128 stands for zero in the data rows.
Some points:
[ 75 168 125 110 143 160 106 127 112 109 124 133 106 134 179 156 119 141
 193 170 144 129 166 127 110  74 144 132 224 151 134 115 131 130 156 125
 171  81 111 185 144 166 119  60 150 143 118 128 109 148 122  56 124  86
 125 120 100 135  80 119 132 134 120 168]
[147 102 117 120 112 126 138  96 119 118 134 141 179 125 110 147 136 108
 113 179 151 124 129  97 142 114 115 134 168 141 123  89 118 119 102 124
 129 137  85 131 117  73 120 145 103 131 124 129 143 132 142 149  93 149
 128 107 138 105 110 119 138 128 101 120]
[132 107 132 112 104 119 119 142 121 123 125 122 138 137 126 125 161 112
 138 118 157  99 113 122 129 106 111 113 126  95 117 160 101 107 116  80
 123 123 106 125 128 174 122 132 163 102 138 135 146  88 110 128 133 112
 144  78 145 115  98 116 130 101 153 104]
[ 92  92 179 114 123 112 124 111 165  85 138 101 135 113 164 153 126 112
 168 117 127 122 125 133 126 114 129 124 113 127 138 138 137 139 108 116
 108 116 101 126 138 148 134 140 117 140 120 100 163  83 124 117 116 136
 147 116 139 121 159 110 101 151 128  96]
[120 138 126 103 194 106 135 125  97 123 152 101 142 190 125  96 127 139
  96 115 128 131 132 155 116 133 151 119 127 122 116 119 112 127 143 131
 125 146 149  79 203 130 114 137 131 122 158 121 101 118 103 124  93 139
  86 130 132 155 122 111 167 195  95 102]
[139 126 130 115 143 139 116 129  94 144 135  94 171 101 122 130  90 128
 128 144 148 149 120 128 139 129 110 192 109 114 129 127 124 121 115 126
 146 156  72 120 124 108 120 150 126 125  69 148 119 130 134 131  97 108
 168 123 128 159 131 121 134  97 119 141]
[127 144 132 139 103 101 126 116 103 138 142 120 102 130 108 134 110 148
 120 120 109 102 119  70 141 139 117 116  91 147  91 148 192 141  93 182
 110 106 109 127 133 173 124  82 125 140 151 130 103 161 156 112 131 117
 123 115 171 143 110 132 135 140 144 127]
[126 138 121 157 186 129 127 149 114 139 198 155 133 171 144 133 161 157
 135 109  99 123 125 132 111 158 134 124 114  99 127 124 128 125 125 131
 129 114 143 128 205  82 102 141 130 124 115 131 143 143  98 156 148 113
 126 119 107 140 136  98 195 174 137  99]
[132 100 117 146  92 118 120 123 138 171 125 145  96 159 149  98 127 114
 134 101 105 185 151 125  75 128  85 108 104 129 115  90 168 107 177 131
 102 128 118 155  75 119  93 139 157 144 132 114 112 123 109 108 106 154
 119 118 137 152 119  99 140 132 114 150]
[167 162  82  94 137 137 115 118 163 189 125 167 112 112  96 118 151 115
 151 160  98 103 112 185 128 116 137 136 101 177 126 194 129  96 134 117
 157  76  82 115 129 109 131 113  81 125 132  97 106 132 112 103 109 139
 127 116 161 113 178 105 109 123 115 125]
[129  98 115 101 105 172 140 144 158 109 129 146 160 106 153 118 118 161
 159  94 124 134 152 112 175 156 101 124 108 155 131 104 118 128 123 107
 125 108 151 103 118 102 132  80 121 100 166 137 105  95 110 132 160 156
 100 153 113 206 119 182 138 107 139 136]
[124 133 124 144 108 176  84 107 132  38 124 140 120 108  81 135 118 148
  86  97 104 135 136 113  91 146 146  89 126 105 158 166 131 138 141 101
 152 142 157 153  92 119 126 133 125 138 129 123 123 168 101 146  93 130
  98 125 127 177 137  70 105 103 117 135]
[158 146 182 100 147 139 119 138 134 120 137 100 128 129 132 104 118 105
 122 125 162 116  92 113 102 115 111 127 106 135 100 154 118 111 163 141
 155 113 120 119  96 100 139 139  93 145 127 179 182 149 155 111 162 176
  97 106  79 107 142 150 135 122 134 140]
[127 222 129 129 115 193 230 123 148 147 116 104 127 119  78 155 132 123
 121  71 127 165 152 116 170 132 130 108 154  90 169 145 105 113 135 181
 111 137 147 141 124 107 155 148 158 187 180 130 125 102 131 114 135 102
 166 109 140 108 149 144 116 126 114 142]
[138 123 127 148 128 108 137 151 105 109 161 111 151 122  84 120 125 139
 190 112 118 122 136 207 138 136 126 107 123 119 130  71 153 126  83 120
 115 139 167 116  84 140 118 122 119 136 127 117 127 114 150 103 140 129
  82 176 154  97 121 134 175  92 150 184]
[150 117 130 141 114 135 130 153 128 117  99 129 140 132 125 109  83 110
 131 159 163 153 122 133 123 129 145 125 153 144  98 120 132 120  87 152
 152 179  79 124 131 113 143 115 109 123 130 134 125 128  88 155 144 150
 172 139 106 105 133  93 140 111 137 101]
[121 123 156 101 115 111 100 120 159 117  96 121 117 125 138 111 165 124
 111 124 110  84 126 131 142 119 143 156 132 114  99 125 116 146 102 134
  74 134 127 139 117 118 130 120 155 119  98 156 147 110  91  81 130 113
 147 138 122 115 139 119 132 108 112 108]
[143 104 104 140 112 152 122 175 112 135 105 107 119 111 137 138 146 110
 110 156  92 142 146 130 151  99 159 100 113 102 148 106 133 106 125 119
 111 120 143 117 138 129 161 155 123 134 109 115 114 184 127 123 132 149
 102 129 115 165 117 180  96 154 172  94]
[118  98 131 157 139 119 127 124 112 101 169 146  99 133 130  99 133 161
 115 115 124 118 126 179 199 131 128 123 130 160 131 127 138 161 189 139
 116 122 111 126  97 131 154 138 138 111 182 129 130 176 175 137  91 119
 197 161 143 106 105 166 150 122 168 125]
[ 72 137 111 182 126 104 137 110 115 156 141 113 148 122 143 121 120 114
 131 157 126 107 122  76 121 125 128  82 115 131 106 147 168 126 143 149
 117 101 155  93 113 148 106 100 129 109 154 119 126 160 125 116 121 107
 149 152 153 133 174 151 135  86 118 126]
[136 104 128 134 147 131 144 132 142 130  89 157 128 120 110 128 125 130
  84 143 125 139 129 142 163  88 117 107 137 104 144 125 175 143 162 115
 109 118 138 130 153 151 151 153 103 138  93 106 116 133 153 143 200 124
 106 144 126 184 109 141 131 108 114  96]
[116 134 120 169  70 101 111 111 135 125 148 165 106 139 126 108 110 123
 108 151 129 161 151 170 152 120  93 128 121 110 105 120 146 116 131 102
 145 145 162 111 162 123 194 118 165 118  98 128 116  98 181 121 118 116
  92 130 117 103 174 143 144 158 161 166]
[132 169 102 111 104  70  82 135 155 137 115 114 145 108 138 163 139 129
 142 116 117 149 137 124 109 121 103 190 178 120  95 137  96 186 112 163
 200 136 179 145 119 124 116 193  99 144 183  95 110 140 130 160 132 130
 153 126 137 137 116 129 120 116 133 124]
[111 147 110 112 125 121 201 113 144 132 122 130  81 121 150 188 119 117
 139 129 109 157 103 112 159 138 117 106  70 119 128 105  73 171 178 131
 110 161 137 115 108 153 145 103 105 111  97 114 110 159  95 149 139  89
 109 108  91  76  86 115 106 129 109 159]
[117 164 113 142 119 176 141 121 158 148 128 132  88 128 168 157  96  89
  79 102 126  68 107 132 106 165 120 165 176 138 200 102 121 141  93 144
 160 122 129 100 115 184 102 129 158  93  91 119 144 112 135 131 117 165
 116 134 150 112 117 136 130 123 132  96]
[187 134 184 116 105  88 146 147 108 109 114 119 119 124 113 131 111 106
 138 119 143 138  98 113 105 115 138 168 144 138 147 151 107 103 178 106
 104 123 104 137 155 103 100 117 109  94 142 158 167 157 139 133 155 160
 112 140 130 123 172 151 114 124 119 160]
[143  90 140 115 131 112 131 157 139 124 113 132 112  80 131 151 159 134
 129 159 146 135 136 117  90 126 129 139 114 159 148 168 135 126 101 110
 114 142 148 113 108 145 115 124 167 125 131 161 141  95 143 119 111  94
 139 130 114 107 118 129 142 143  96  89]
[ 92  96 125 140 190 103 124 125 127 195 122 150 153 191 119 139  79 171
 116 102 160 111 135 140 129 169 175 118 133 120 119 166  94 117  90 109
 107 141 163 206 106 112 114 141 133 120 133 124 119 143 131 149 124 124
 100 114 118 147 142 127 105 176 129 131]
[127 103 114  83 141 117 115 147  95 100 130 129 108 139 155 131 162 114
 103 131 157 101 156 114 114 123 108 130 116 146 131 136 103 129 102 140
  98 101 124 114 123 131 129 120 155 160 105 122 152  94 131 150 146 127
 154 152 137 112 144 101  82 116 133 149]
[117 113 120 156 177 164  87 121 137 149  81 108 137 109 130  92 168 158
 135  95 110 142  81 107  96 166 186 113 111 138 123  79 134 116 144 122
 127 152 149 156 214 125 151 135 130 138 126 121 122  90 162 176 120 128
 118 119 144  95  96 143 108 112 114 162]
[156 140 140 138 114 128 132  76  99 128 134 138 166 135 108  77 133 128
 142 173 131 123 133 111 117 134 132 163 128 122 145 110 135 137 115 118
 158 152 100 120 101 130 110 145  94 129 115 147 121 101 105 135 148 127
 166 140  96 117 115 133  84 156 141 112]
There is one direction along which these points spread out most. Take the direction at right angles to it along which they spread out most. Then take the direction at right angles to both along which they spread out most. Go by this last direction. How many in every 100 of the points above lie lower along it than each point below? Answers are rounded to whole numbers. More than half of the points above lie lower than the first one.
[117 164 113 142 119 176 141 121 158 148 128 132  88 128 168 157  96  89
  79 102 126  68 107 132 106 165 120 165 176 138 200 102 121 141  93 144
 160 122 129 100 115 184 102 129 158  93  91 119 144 112 135 131 117 165
 116 134 150 112 117 136 130 123 132  96] 87
[116 134 120 169  70 101 111 111 135 125 148 165 106 139 126 108 110 123
 108 151 129 161 151 170 152 120  93 128 121 110 105 120 146 116 131 102
 145 145 162 111 162 123 194 118 165 118  98 128 116  98 181 121 118 116
  92 130 117 103 174 143 144 158 161 166] 6
[147 102 117 120 112 126 138  96 119 118 134 141 179 125 110 147 136 108
 113 179 151 124 129  97 142 114 115 134 168 141 123  89 118 119 102 124
 129 137  85 131 117  73 120 145 103 131 124 129 143 132 142 149  93 149
 128 107 138 105 110 119 138 128 101 120] 42
[136 104 128 134 147 131 144 132 142 130  89 157 128 120 110 128 125 130
  84 143 125 139 129 142 163  88 117 107 137 104 144 125 175 143 162 115
 109 118 138 130 153 151 151 153 103 138  93 106 116 133 153 143 200 124
 106 144 126 184 109 141 131 108 114  96] 26
[111 147 110 112 125 121 201 113 144 132 122 130  81 121 150 188 119 117
 139 129 109 157 103 112 159 138 117 106  70 119 128 105  73 171 178 131
 110 161 137 115 108 153 145 103 105 111  97 114 110 159  95 149 139  89
 109 108  91  76  86 115 106 129 109 159] 84
[143 104 104 140 112 152 122 175 112 135 105 107 119 111 137 138 146 110
 110 156  92 142 146 130 151  99 159 100 113 102 148 106 133 106 125 119
 111 120 143 117 138 129 161 155 123 134 109 115 114 184 127 123 132 149
 102 129 115 165 117 180  96 154 172  94] 23
[ 75 168 125 110 143 160 106 127 112 109 124 133 106 134 179 156 119 141
 193 170 144 129 166 127 110  74 144 132 224 151 134 115 131 130 156 125
 171  81 111 185 144 166 119  60 150 143 118 128 109 148 122  56 124  86
 125 120 100 135  80 119 132 134 120 168] 94
[ 92  96 125 140 190 103 124 125 127 195 122 150 153 191 119 139  79 171
 116 102 160 111 135 140 129 169 175 118 133 120 119 166  94 117  90 109
 107 141 163 206 106 112 114 141 133 120 133 124 119 143 131 149 124 124
 100 114 118 147 142 127 105 176 129 131] 81
[158 146 182 100 147 139 119 138 134 120 137 100 128 129 132 104 118 105
 122 125 162 116  92 113 102 115 111 127 106 135 100 154 118 111 163 141
 155 113 120 119  96 100 139 139  93 145 127 179 182 149 155 111 162 176
  97 106  79 107 142 150 135 122 134 140] 16
[139 126 130 115 143 139 116 129  94 144 135  94 171 101 122 130  90 128
 128 144 148 149 120 128 139 129 110 192 109 114 129 127 124 121 115 126
 146 156  72 120 124 108 120 150 126 125  69 148 119 130 134 131  97 108
 168 123 128 159 131 121 134  97 119 141] 48
[150 117 130 141 114 135 130 153 128 117  99 129 140 132 125 109  83 110
 131 159 163 153 122 133 123 129 145 125 153 144  98 120 132 120  87 152
 152 179  79 124 131 113 143 115 109 123 130 134 125 128  88 155 144 150
 172 139 106 105 133  93 140 111 137 101] 45
